Each path below is one point turned by a fixed rotation once a step. After each direction that follows a path, write how fast that rotation turns it, in degrees a step (0 if it stays still).
Each turn is a multiple of 5 degrees from 10 to 175, or 0.
Each row of a path follows its step; steps can be skipped.
path 1
step 0: [ 42   8  -9  16 -22 -28 -25  24  37  -5 -14  -9   8 -16 -26 -21 -14  28
  13  -7  21 -16  -5 -40 -27  -6 -43   8  30  29 -18  37  18  13  28   3
 -43]
step 1: [ 16  12 -22 -16 -23   2 -16  56  -1  -3  27  23   3  13  28  -5  -9  21
 -20 -21  17 -29   1  19   8 -27 -55   7   2  42 -56  28 -28   0   2 -15
   7]
step 2: [ -9  30 -12 -11  11   2  -6  37  14 -28   4  12   3   4 -16 -37 -33  51
 -39 -45  -2 -16  13 -31 -16 -12  21  25  -1  38 -23 -13 -15  -9   0  50
 -21]
step 3: [-46   3   1 -45   5   1   7  55  -4   4  -3   0 -30 -34  18 -38  16   3
   9   5  18 -21  15 -43  -5 -23  -1  29  17  52  -9  21  13  -9  15 -17
 -22]
step 4: [-27  23  14   6 -35  10  10  49 -13  -8  -2  16  -8   1 -42  11 -35 -11
   8  13 -12 -30  -2 -11   6 -35  21  26  43  -1 -59   2 -17 -19  27  -8
 -27]
step 5: [ -8  -5  16  21  14  -4 -13  61  21   9  12  -2  19  14 -40 -25  22  53
  -1  20 -17 -53  10  -2   3 -40   2  -5  29  10  10  33   8  26   9   2
 -31]
step 6: [  8 -24   9 -19  -5 -34   0  55 -28  16   6  37 -29  11  28  -5 -33  24
 -30  10  12 -12   0  10  31 -37  -5 -11   9   5 -28   5  11  32   0   4
 -60]
step 7: [-37  10  42 -11  10 -27 -11  13   2   3 -25  16 -17  16 -40 -10 -37   9
 -25 -36  24 -34 -23  22  -8 -32  -6  10  -4  48  16  -5 -34  20   7  11
 -33]
step 8: [ -2 -21   0 -51  20  -4 -23  18   8  31  12  17 -14  20 -29 -30 -34  12
  30  12  69 -24   4 -14 -18   3   0  38  14   6  -5  32  12  -2  20   1
 -34]
step 9: [-14  -5  -3 -34 -32  37 -11   0 -16   0  15 -16   6 -17 -28 -11 -37  17
   8  -3  18 -25 -19  15  35 -63 -30   1 -15   0 -28  32 -20 -13  37  14
 -33]
step 10: [  3   6  25  10 -35  17 -24  17  29  -7  -1  30  16  20  -4 -44   1  60
  -8   6  13  13 -44   1   1 -21  12  22  13  26  10  44   1 -19  15  31
 -37]
[  5   0  -6  -5   4   6  -7   8 -13   1   5  12  -4   6  10   8   8 -10
   1  13  12   5   8   2  10   0  -3   7 -11  -1 -12   1   2  -6  -8 -15
  -7]	145
[ -5  -2  -3   7   8  -6   7 -12 -11  -9  -3  -2  -2  -7  -8  -5  -4 -14
   9  13   9 -11  -1  -2  -2  11 -10   9  18   9   0  -1  -4  -6  -2   2
  -3]	85
[  2  -7  -2  22 -14  -7  14  -2   1  -6   2   8   9   7  -1  12   9   3
   6   9  -7   0  -4  -3   0  -9   0  -7  -1   5   1  10  10   1   1  -4
 -12]	65
[  2 -12 -12  -4   5  -2  -1  -1  -5  -3  -2 -16  -3 -21   1  -4  -2   1
  -1   3   3   5   6 -17   8  -7  -3 -13  -8  -4   2  -1   9   7  -1   6
 -14]	120
[-10  -9   6  -2  -5  13  -2   2   3  -2  -1   4  -5  -4 -10   7  -3   3
  12  -9  -3   4   6  -2  -5  25   0  -8  -3   5  -4  -1  -3   7   8 -16
 -11]	85
[ -8  -6   8  -8  -3   9  -9 -11  10  -4   4   2  -2   3   5  10  -2  -2
  10   8  12  -2 -15   9  13   1   7  -1  -1  -7  12   4  -2   5  -6  15
  -8]	20
[ -6  14  -9   2  -4   7  -1   7  14 -15   7   1  -3 -11  14   6   8   4
   9  -2  -5  -1   0 -15  -1   2   0   1   6   6 -11  -1  -5  -4 -13   7
   6]	35
path 2
step 0: [ 36   5 -48 -21   8  28 -25  21  22 -15 -31   1  26 -23  24  -3 -44 -13
  17 -14 -20  20  22   4 -12  51  -5 -20 -17  16   3 -32  21   8 -12  18
 -29]
step 1: [-13  36 -11 -39 -11  18  -9   3  -5   0  -3 -52 -30  -6 -14 -33  14   8
 -20 -46 -11   3 -42   8  28   6 -16 -35 -14  -2 -26  13  52  -2  12 -24
   4]
step 2: [-25   5  -2  31 -34 -17  -2  -9  -2 -11 -24  26 -14 -19  18 -12  -5 -65
 -11   1  34  13 -26   4  53  39   3  18  35 -15   8  21  27 -12   6  22
   3]
step 3: [ -2  -7  -5 -31  19 -17  11  28  42 -38  32  -4  12 -20 -33 -21  31 -28
  20 -20   3 -50  -8 -28   9  10  21  24 -11 -24  12  25 -23 -19 -29  33
   0]
step 4: [-18 -23 -24 -34 -16 -22 -21 -11  27   9 -17  10  -4  40 -16  39  35 -17
  11  49  -3 -32 -19 -11  24   9 -20 -27 -19  26 -17 -20 -33  -4  37   3
   0]
step 5: [ 27   0 -20 -41   6  -9 -14  44 -12  -6 -22  35  13   6  19 -10   8  35
  39  40  10  10  13  12  -5  17  18   1  30  44 -17  31  29 -32 -18 -17
 -25]
step 6: [-25   9  -7 -19  -1 -36 -34   2 -22  29   0  -5 -28   4 -18 -44 -18  37
   0  13   3  19 -24 -41 -35  10  37 -29  -9 -42 -20  18  16  19  13  -3
  27]
step 7: [-22  27 -26  13   4   2 -37 -10 -14   6 -14  10  13  -2  -6  34 -19 -67
  -7 -14  45  28   4 -16 -48  24   5  38  -1  -3  -4   9  -8  -8 -10 -41
  -1]
step 8: [ 41  18 -26  -5  -4 -37 -48   9  28  -3  56 -25  -4  -7  19 -23   3   2
   7 -48  30 -14   5  -2  -4   5 -22   4 -34  14  25  -9  -8  18 -16   5
 -33]
step 9: [ 36  20  29 -29 -28  -7  -1   9 -10  -5 -26  -6 -28  19  22  12  20 -34
  14  -1  -9   1 -21 -26  49   7 -12  22 -23   1 -18 -48  20  41  28 -31
  10]
step 10: [-33  22  -4  14 -25   9  25  39   6  13  -7 -15 -19   8  39  -3  29   5
  67   3  14 -29  14  27   4  22  11  28  25 -31   7   6  41 -15 -14   7
 -15]
[-14   1   1  -5  -8   7  12  -1   9  -2  -7  -8   1   4  15  -9  -6  13
   2   3  -5   5  -4  -5  -1   0  12  -2   6   6  -6   1  16   3   9 -11
 -12]	80
[  5  11  10   7  11  -3   3  -6  13   2  -6  -8   3  10  11  -9   9 -14
   4  -7   4   8   1 -11  -3  -2  -9  -8  -1   8   7   7   8  -3  -1   6
  13]	55
[  0  -6   4   6   4  -5   3  -8  -2  -4   1  -2 -10 -13   7   4   6  -9
  12 -25 -12  -5  -7   8   2  10  -4   1   5  -2  -8 -10   7   2   5   1
  -7]	45
[ 10  10   5   3  -4  14  -2   4 -11  -4 -10   9  -1  -7   1  -6   9  11
   9  10  -1  -8   6   3  -3   7 -14 -11 -13  -4  -4  -1   9  -4  12  -2
   1]	80
[ -5   8   4  -2   5   4   2  -2   3  -3  -8   9   8  -6  10   1 -11  -5
  15   4  10  -1   4  23   2  11   9   2  -1   9   7   2  -6   6 -13  -2
   5]	145
[  5   3 -12 -10  -2  -4   6   9  -8  13   1   8  -7   7   1   0   6   0
  -3   0 -12   4   1   9   8  -6   2  -7   2  11   4 -13  19   4 -10   0
  11]	85
path 3
step 0: [ -3 -14   4   5 -39   2  14  -6  -6   0 -27  -3  38 -22 -22 -56   4 -59
 -27  -7  20   9  -1 -16  10  16 -10   8  24  -2  -5 -21 -24   6 -38   5
  -9]
step 1: [ 20   6 -13   7 -25 -37 -35  12  10   5  33 -11 -22  19 -54  11 -35 -27
  -4   9 -19  36 -25  12  18  -5  13   9 -19   3  26  -5 -29  23 -20  -2
   1]
step 2: [ 20  19  19  10  28  21  -9 -12 -25  20 -24   2  30  43 -14   1 -38 -17
  -4  20  -3  52   9  20 -31 -11  -8  31  28   7  -2  -3  31  -3  -1  11
  23]
step 3: [-25   7  16   2 -14  -3  17   8  -4 -13 -31  -4   7 -18   2   0   1 -24
 -49 -10  18  31 -41  -7 -58   5 -23  -4   5 -24  27   0 -47 -11 -21 -11
  -6]
step 4: [-17 -43 -16  -3  -9 -37  -9  21  33  14   2  14  19   6 -30  16   2  10
 -21  10  -2  57  12   3  27  10 -12  16   0  29   6 -27 -13   3 -42  13
 -23]
step 5: [ 17  35  -9   3  23   5   6  -4 -19   2  -9 -34  47  14 -23  -1 -25 -12
 -32   9 -18  21  -4  -2  40   3  22  38  26 -42   8   2 -11  20  -2  37
  10]
step 6: [ 13  43  49   3 -40  18 -23   7  17  -5 -10 -18  11   7 -14  -8  30 -44
 -11   8  17  31 -25  -8 -28  -9  -5  18   9  19  -1 -27 -17  26 -13 -22
   9]
step 7: [-24 -25   1  -5 -29 -53  26  -7   1   8 -11  -9  -8  44 -26  11 -37 -32
   5  31  19  20  -3  30 -20  -3   1  -4  13   7  29 -13  -1 -15 -32  21
 -10]
step 8: [  4  23 -25  38  23  -9 -20  -6 -23  34  -7  22  22  -5  -4  -8 -36 -18
 -23 -16   1  54  30 -24 -14  -6  -6  27 -13 -37   1 -25 -17   2 -21  11
 -11]
step 9: [ -3  -7  13   4  17  23 -31  53  19  -2 -34 -41   9  13   0 -11  -3 -13
 -47  14 -32  24 -50   4  -9   5  -8  14  -1  16   9   2 -12  18 -31 -12
  -8]
step 10: [  5 -11   0  -3 -19 -24  18 -40  24 -17  -6 -21  49  20 -56   6  10  -9
  -7  11  -5  27  11  13 -18   4 -51  12  30  15  24   2 -12  20   1  20
 -10]
[  8   1   8   5   7  10 -12  -1   1 -11   1 -14  -1   6  -1  -4  -3   8
   8   5  -4  -1  -4  16   7  -5 -10  22  -7  -4  -3   1  -7   1   6  -8
   4]	95
[ -3   5   2   3  10   6  -5  -2  -1  -1 -10   4   1  -2 -14  12  -9   6
  14   1  -2   4  10 -11  11 -14   5  -2  10  -9  14  -5   6 -10   5  -1
  -8]	120
[ 11   9   8  -4 -17   2  -4  -5  -4  -9  12   1   2  -1 -16  -8  -3 -11
   7   7   6  -7   1   4   4   0  19  -4   5   6   1  -3   2   8   8   6
   8]	70
[  4  16  -3   4   2  -1   5   5   6   0   0  11   3   3 -11  -8  11  -6
  -7   7  -1 -10  -7   5   1  -1   0   5  -5   6   0   8   1 -22  -5  -8
 -17]	120
[  0   9   1  -1 -10 -11   5  -3   2  12  -8  -7  -9  10   9  -1   6 -17
  14  -1   1  -3   1  -5  18  -4  -1   3   2 -10 -11  -4   1  -1  -6  -9
   4]	55
[  8  11  -6  -4 -12   5   5  11   3   1  -2  -5   0  -4  10 -10  -3   1
   5   2   1  23   8  11  -1  -2  -3   1   8  -1  15   9  -2   5 -10   5
 -10]	0
[  0   1  11   1 -10  -9  -2  -3   1  -9 -14   1   3 -11   2   7   1   3
   5   9  11   0   8  16  -9  12  -7 -10  -2 -11  -6  -9  -2 -15   2   3
  -1]	95
path 4
step 0: [-38 -41   4 -47  -4   7 -31  29 -12 -16 -17 -21 -16  -4  42 -27 -12  37
  17  12 -21 -14  -4 -35 -13  -6  34  -3   0 -11  13 -12 -31 -22  -3   3
  20]
step 1: [  7  14 -27 -58  19 -17  25 -14  -8   9  15   9  20   5  16 -16  34 -19
 -10 -12 -58 -23 -13  11  10  -3  22   4   9  10  35  15 -41 -15 -21 -26
  -6]
step 2: [  3  12 -53  -6  -9 -11  17  62  49  11   2  37 -10  13  -1 -29  13   2
  -2 -20  13  -6  25  -9  39  35  -9  22  10  -8  -1   4 -13 -23 -13   0
  19]
step 3: [  5 -17 -68   2  39   3 -18  14  11 -24 -14 -26  30  26  -5 -36  16  -6
   6  30  27 -14  -6  41 -14  19 -31 -23 -18   9  -3   1 -10   6  10  22
  -4]
step 4: [ 13   5  28  -1  53  59 -33  18  -7  -1 -12  -2  21   2  35 -24  -1  -5
   7  23 -13 -31   0  -2  29   3   6  12   7  22 -22 -14  -1   1  20   6
  52]
step 5: [ 35  11  21 -18   1  -7  30   3 -19  -7  40 -16  -4 -28  15 -20  18 -38
 -12   6   5 -20 -16  66  25   1  10  -6  32 -30  11   1  25   5   5 -10
  35]
step 6: [  0  23 -27  28  -6  38   6 -11   8  37  23   1 -31  -4 -22   4  -7   9
  10 -25  21  46  17  35  35   8   2   9  -5 -28  10  -9 -23   5  28  23
  45]
step 7: [-28 -33  -9 -32  31 -13 -11  24 -34 -30   7 -32 -49   2 -22  28  -7  28
  19  18  21  14 -14  19  -4 -15  -4 -31 -24 -10  -9 -23  -9   3  12  25
  25]
step 8: [-17 -37  20 -15  47  -8  -5 -33 -15   3   4  12   5   6 -10   8  15   5
  -2   0 -46  10 -21 -31  26 -15  41   6   4  16  50 -12 -11  12  35  -6
  36]
step 9: [  8 -33  -7 -51 -37  -6  39  17  24 -25   2  34 -23 -28  -5  16  39 -29
  -8 -32   4  -3 -35 -22  18   6   9   5  31 -15  12   2 -14  -8  -2   9
  19]
step 10: [ 15 -29 -53 -14  12   7  13 -38  26 -15 -20  19 -12   4 -25 -29  -1   1
 -10   2   7  51  23   3 -13  55  -3   8  -3 -12   7  15 -42   4  -7  14
  -5]
[  4   3 -16 -11 -13  -2   0  -1  -7  -4   3 -11  -3  12   3  14   2 -11
  -3  11  -3   0 -18   1   1  -9 -12   1   4   1  -8   4   4   8  -6  -4
   3]	175
[  5  -3  -5  -7  -6   1   4  -4   4  -3  12  10  12 -14  -1   6 -15  -3
  -8  -1   2   1   4   9  16  -4   6   8  -7 -12  -9   6 -12  -1  -6  -7
  -8]	90
[  2  -4  -3   5  -1 -10   6   5   9  14   9 -13   3 -12  -5  -4  11  -1
   2  -8   6   7   1  -5  10  -5   1   3  24   8  -3   5   2   7  -8   5
  -3]	100
[ -1  11 -17   4   2   6   3   9   2  -2   7 -11   2   8  15 -15  -9   7
 -10 -11  -2  -9  -4  -1  -3  -4  12   2  -2   5   1  -8   5  -8  -7  -5
 -11]	25
[  6 -10   9   3 -10   4   0  -9  -3 -10 -16  -5   3  -6  14  -8  -6  -1
  -5 -13   7 -10  -9   1  -2  -2   0   6   9   4   4   6 -12  12   4  -2
   9]	80
path 5
step 0: [ 23  10  27  11  16  47 -12  18  19   9 -21  17  19 -16  26 -13   1 -22
   8 -13 -27 -14 -43  -5  -4   5  27  21  36   7  35   0 -17  25 -12  37
  23]
step 1: [ 34  12  36 -14 -17  -4 -45  37   9  39 -27  -6  23  13  -6  13  -8 -32
 -18  11  -7  13  -4  10 -14 -11   6  -7   1 -17  -7 -48 -19  36   5   1
  27]
step 2: [ 43   7  20   5  -8  15  14  20   6  -6 -15   1  30  38 -19  -8  41   7
  22   4  -2  36   0  24   3  24  35   1  -7  31   1  10 -40  38  -1 -23
  25]
step 3: [ 13  33   4 -25 -14  13  46  31 -40   3 -28  31   4  -1  -1  20 -20   0
 -20  25 -28  16 -25  40   5   3  13   7 -11  22 -10  -6   5  33 -21  17
  18]
step 4: [  7   3  47  10 -12  52   4   8  33 -22 -28   2  -4  -8  13   3   9 -29
 -45  -3 -25   5 -35  30  -6   0 -23  12   9  12   4  22 -37  18 -15  13
   4]
step 5: [ 13  31   1 -19 -22  11 -26  20   8  26 -31 -13  58 -22  12 -10 -10  -7
 -18 -11 -23   8 -32  -6 -14 -26  23   6  -1  -2  11 -16 -37  40 -12 -14
 -26]
step 6: [ 38  -1  33 -27   5  14 -13 -17   9   6  13  18  20  -1   5 -11  10 -19
  14   5  -2  41 -22   9  21  34  17 -13  14  22  18 -37 -34  55   9  11
  15]
step 7: [ 28 -12  -3 -14  -9  15 -17  41 -29  -6 -34  35  15  22 -26  -7  -3 -16
 -13   2 -24   5  -9  61  20   5  37  21   2  -2   9 -30 -15   5 -19   0
  26]
step 8: [  6  21  21 -13 -10  32  -7  21  19   8 -17  16 -20  24 -16  14   3  13
 -38  13 -39  14   7  44 -11  -1 -26 -17  -2  46   2   8 -35  35  -2 -30
  11]
step 9: [ -9  32 -12   2 -15  21  21  -5   4 -11  -8   4  36  -6  23   4  14  -6
 -36  31 -18  27 -49  27  12 -36  41   6   9   6  12  15 -32  26  -8 -17
 -12]
step 10: [ 11  25  31  -4  10  22  -3   4   3 -22  -2  12  15 -49   8 -23 -31  -6
 -16  10 -16   1 -38  18   8  17  -5 -24  -2   4   9 -51 -55  26   3  16
   1]
[  8  -8  -9  12  -4  -9   2  15 -11   4   6  -3  -9  12   7   7   5   5
   6  -7   0  11   6   3   8   1 -10   7  -3  -3  15 -11  -6   8   2  -2
   4]	70
[  2   7  -8   6  -2  17  -2  -8  11   6  -6 -10   4  12   1   1  -7  -7
   2  14  -6  11  16  -6  -3 -10  -1  -6  -5 -13   8   2  -2   1   6   2
  -7]	95
[  2   3  -1  11  16  14   0  -8   6  -5   6  -5 -10   0  -4  -3   7   4
   5  -7   0  -1   4   0 -11  22  -8  -6  10   7   2   4 -14   6  -2   2
   4]	175
[ -3   0  -3  -9   1   9  14   2   1   1   1   8   3  -5   3  -1  -7 -11
  18   3 -13  -3  -1   6  10  15  -7   4  -7  -2   6  -6   1 -19  -2   5
   7]	100
[ -3   4  -3  -3   2  -1   2 -16  -3  16   7  13  -2   1  14   7   2   7
   5   1 -16   7  -5  -6  -7  -2   5   1   8   7   6   5  17  11  -1   1
   6]	125
[ -2   3   7  -8  -1  11  -2   3   3  -5  -4 -13  -7   5   3  20  -2  14
   0   2   4  -2  -1   0   4   6  17  -2   8   1   5 -10   7 -10   6 -14
   8]	60
[  1  -6  22 -10  -2  -3   4  -2  13  -7  10  15 -14   1  -1   6   2  -3
   5   2   6  15   4  -6  -4  -8  -1   8   0   0   5   6 -12  -5   5  -1
  -4]	160
path 6
step 0: [ 44  13 -10  31 -18 -30  -6   0  36 -20 -41   3 -10  20   2 -17  -6  20
  23  17  20  46  12 -30  -3   6   4 -33 -42   7  12  10  31 -27  11 -40
  15]
step 1: [ 26  54  44  -1  28  19  39   7   6  11 -15 -15  -8  -4   1  -8  -4   1
   8  -1  16   8  -9 -24  32 -11 -53 -20  -5   8 -15   8  48  45  -4   6
  29]
step 2: [ -6  33 -17  10   7  17  16  16 -28  36   8  37 -17 -11   1 -13 -44  54
 -13   2   8  13  -3   2  13  34  -4 -58  -1 -32 -12 -35 -31   6   2  -2
  22]
step 3: [-20   4  23  17  21   7  28  -2  48  44 -31  52   1 -19  12 -13 -30   1
  38  -4 -17 -28  30 -17   3  27  21  26  -7 -30 -24  19  -8  -7  19 -12
 -12]
step 4: [ 16 -23  28  40  -6   3   6  18  15  25 -13  19 -47 -45 -61 -10  27 -15
   4 -17  33  37  -4  17   7 -13  44  -3 -27  -8 -15   0   1  -2  10   3
   6]
step 5: [  2  36  42  19  41 -34   5  20  25  -7  35   1 -15  -6  35 -36  12 -15
  18   8   6  20   8  16  14   5  14 -23 -33  43   8  -6   1 -41 -16   5
  35]
step 6: [ 12  14  -8  16   5 -28  30 -16 -29  -4  19   8 -26   6   8 -34  -2  -4
   4  31  47  17  51  -7 -10 -15 -41 -12  13  -6 -60  21  -3   2  29 -21
  26]
step 7: [-17  59 -15 -23  30 -17  30  44 -23  43 -42 -25 -17 -12 -16  -8  -2   7
  11 -13  -4 -17  -5 -26  -8 -22   9   0  21  -4 -24 -27  -3 -26  20 -31
  11]
step 8: [ 18   5   5   6  11  -9 -12 -13  -8 -11 -38  26 -40 -42  32   0  -7  -3
 -10 -37  -6  -2  41 -10  -7  29  27 -19  -5 -40   8 -47  45 -12  31 -11
   4]
step 9: [ 42 -10  56   2  38 -38 -14  -9  22   8 -34  12   3 -15  -4  -3  23  46
  36   4  40  -7  -5 -23  13 -10  -6 -22 -36 -14  11   3  -5   1  -6 -28
 -23]
step 10: [-10  35  40 -25  -4  13 -18  23  -9   5   0  47 -25  -7  -2 -30 -33 -14
  -4  22  47  32 -21   9  29 -20  -7 -21 -11  -7  15  27  36  12 -10 -30
  32]
[  0  -3  -5  -8  -1  -2   0  14 -12   8  -8  -1 -17   7   1  -6  -8  -5
 -13 -12   6 -10 -10   7  11   5  -1  -2 -10  10   7   2  -4  -7  -6   8
   1]	130
[ -1 -11 -14  10  -6   4 -12   3  -9   1   0   5  -7   8   1   4   0   2
 -14   2  11  22   5   2  -5   0   6 -10   0 -16  -4   4   6   0   2  -1
   3]	175
[ -7   0  -3   9  10   3   8  -8   9   6  12   7 -15   7  -7  15   3  -8
   6   6   0   5  -5  11   7  10   5   8   2   6 -14  -2  -8  -5  -6   4
   2]	40
[  0  -4   6 -13   5  12   1  11   0  -8   3   7  -1  -9  12  11   1 -17
  -7   4  -4  -3  14  -4  12   4  -4   7  -1  -4  -5  11  11   4   4   1
   8]	160
[ -7  -5  -7  -5   3   2  -4  -3 -11   4  -1  18  -1   3   4  -8   1  -8
  15   4  -3   6  -4 -14  10  -9  -5  -4  11   3   9   5 -19   1  10  -2
  -1]	95
[ -1   2  15   4  -3  -1  -2  -4  -2   3  -5   8   0   5  -4  -5  12  -7
 -15  -2 -12   2   5   2   6   1  -2  10  -9 -16   6 -10 -13  -3  -8 -14
 -10]	70
